(in the rows, 128 means zero)
A single turn carries every row of the set below to another of its rows. Some are shown first; where does it send the rows asked next?
Sose: [ 94 127  98 124 112 139 116 143 124 146 141 148 141 139 114 124 132 120
 159 115 113 135 127 102 164 133 123 139 154 120 117]
Musu: [ 76 132 136 130 141  96 120 143  89 129 131 134 141 124  99 131 158 128
  64  95  92 154  66 143 150 142 118 152 102 129 107]
Luvu: [116 122  98 116 168 127  94 128 130 127 125 150 172 109 137 129 148 101
 108 134 144 141 133 105 150 144 103 137 111 118 104]
rugur: [102 101 123 143 148 107 129  94 102 149 139 141 128 137  92 119 123 151
  89  95 112 160 128 159 132 121 117 134 135 110 119]
vof: [102 129 141 151 119 156 116 166 124 136 129 125 144 142 108 137 101  90
 118 115 122 162 111  97 157 160 135 126 120 129  87]
gilu: [ 82 131 135 144 121  80 106 125 117 132 148 128 141 161 108 120 144 148
  81 113 137 154 143 143 153 171 110 148 134 146 143]
Defuz: [114 142 120 107 137 126  99 136 134 107 154 125 161 136 111 116 163 120
  88 151 114 149 100 135 135 158 114 183 100 128 123]
Numoz: [104 146 103 148 148 114 116 144 107 116 145 130 117 126 145 156  99 110
 104 107 118 112  85 134 162 139 120 131  82 161 117]
Namu: [113 152 139 161 148 147  89 144 121 128 125 118 142 119 162 136 110  98
  89 128 136 158 120 125 152 142  90 143 103 135 104]
sutip: [112 154 148 129 140  83 111 147 137 105 139 121 151 128 112 139 131 100
 120 119 101 178 117 128 167 108 107 162  92 121  90]
Gero: [113 129 142 163 120 142 130 151 147 117 125 122 121 136 156 147 112 104
 115 126 102 119  96 131 155 112 129 157 133 136 111]
Sep: [110 167 128 123 154 144 100 124 152 138 107 107 126 113 123 104 126 137
  86 111 102 135 110 139 133 148 114 155 115 114 129]
nera: [105 125 126 129 147 150 136 150 106 134 185 127 138 164  97 141 146 112
 116 114  62 151 118 128 157 146 113 139 111 130 110]
sipa: [104 112 138 125 144 138 114 140  93 136 137 131 139 198 108 127 109 117
 138 109 102 160 140 131 148 143 111 131 117 123 124]
nava: [ 99 103 132 144 164  87 148 115  94 124 123 141 135 140 107 140 113 119
  88  88  91 143  79 149 156 133 127 140 117 112 124]
Nozib: [104 119 136 130 144 147 132 150 119 137  73 123 138 158 109 135 156 112
  99  71 102 145 139 128 160 144 108 151 115 115 131]
reko: [ 73 118 136 136 134  75  96 148 122 121 133 100 125 145 111 149 151 144
  65 121 109 126 100 131 140 141 134 141 107 160 104]
sadok: [103 117 132 117 156 115 110 107 132 115 175 132 164 132 107  97 145 126
 120 113 108 159 133 139 147 153  98 161  75 151 117]
Leti: [116  98 139 133 146 145 124 152 133 151 107 153 133 129 123 155 151 104
 133 122 139 120 126 110 140 160 140 147 116 114 103]
saso: [100  98 121 153 172 122 148 129 102 141 174 131 115 113 129 127 153 117
 127 103 106 110 138 135 149 170 133 151  94 140 124]
zaguk: [119 147 143 155 142 101 144 149 121 140 147 126 117 125 128 162 114  97
 123 109  99 140 138 136 159  97 143 124 117 116  90]
kofen: [127  93  92 156 134  82 112 137  98 132 138 125 109 149 125 123 133 142
  97 100 115 131 125 154 154 144 118 127 140 138 134]
funep: [ 89 119  93 135 165 129 137 116 144 122 107 102 148 107 103 129 136 110
  72 105 118 130 146 106 152 145 132 147 128 114 126]
Lesit: [ 79 128 131 127 123 118  92 131 135 110 133 110 178 126 137 109 138  89
  98 127 109 155 115  96 164 113 110 161 115 148 109]
rokoz: [ 90  91 122 152 142 130 133 132 106 139 146 121 134 125 124 133 158 113
  85 117 149 117 167 124 127 146 152 141 111 149 114]
Suzut: [ 70 122 135 146 149 120 111 141 116 135 113 138 137 116 167 121 166 125
 131 119 142 117 150 121 151 140 107 164 122 136 121]
samuf: [122 124 129 117 141  77 115 139 114 130 142 128 147 175 122 140 135 114
  83 114  79 121  86 140 150 142 139 128 139 132 135]
Vob: [ 97 137 139 156 151 135 139 133 131 110 170 123 135 135 136 153 133 124
  86 104 101 127 123 150 148 124 111 135  72 175  92]
Fil: [101 147 140 149 139  78 127 147 118 129 144 135 135  81 135 124 163 101
 114 106 140 144 147 133 160 137 128 164  93 131 104]
beged: [ 69 142 138 145 142 107 135 124 100 136 145 140 144 118 108 115 158 158
  59 103 128 151 116 160 128 146 122 143 129 128 104]
sebot: [122 135 131 130 137 107 126 161 108 149 155 135 134 124 108 110 159 116
 144 118 106 166 157 136 150 132 129 147 135  94  97]
zedop: [ 96 161 109 130 136 136 127 154 122 127  99 124 148 126 121 108 115 123
  98  63 112 128 108 122 163 150 133 111 112 142 100]

rugur moves to nava
vof moves to Namu
Where do these go?
Fil moves to sebot
sadok moves to saso
rokoz moves to sipa
Lesit moves to Suzut
reko moves to gilu
zedop moves to Sep

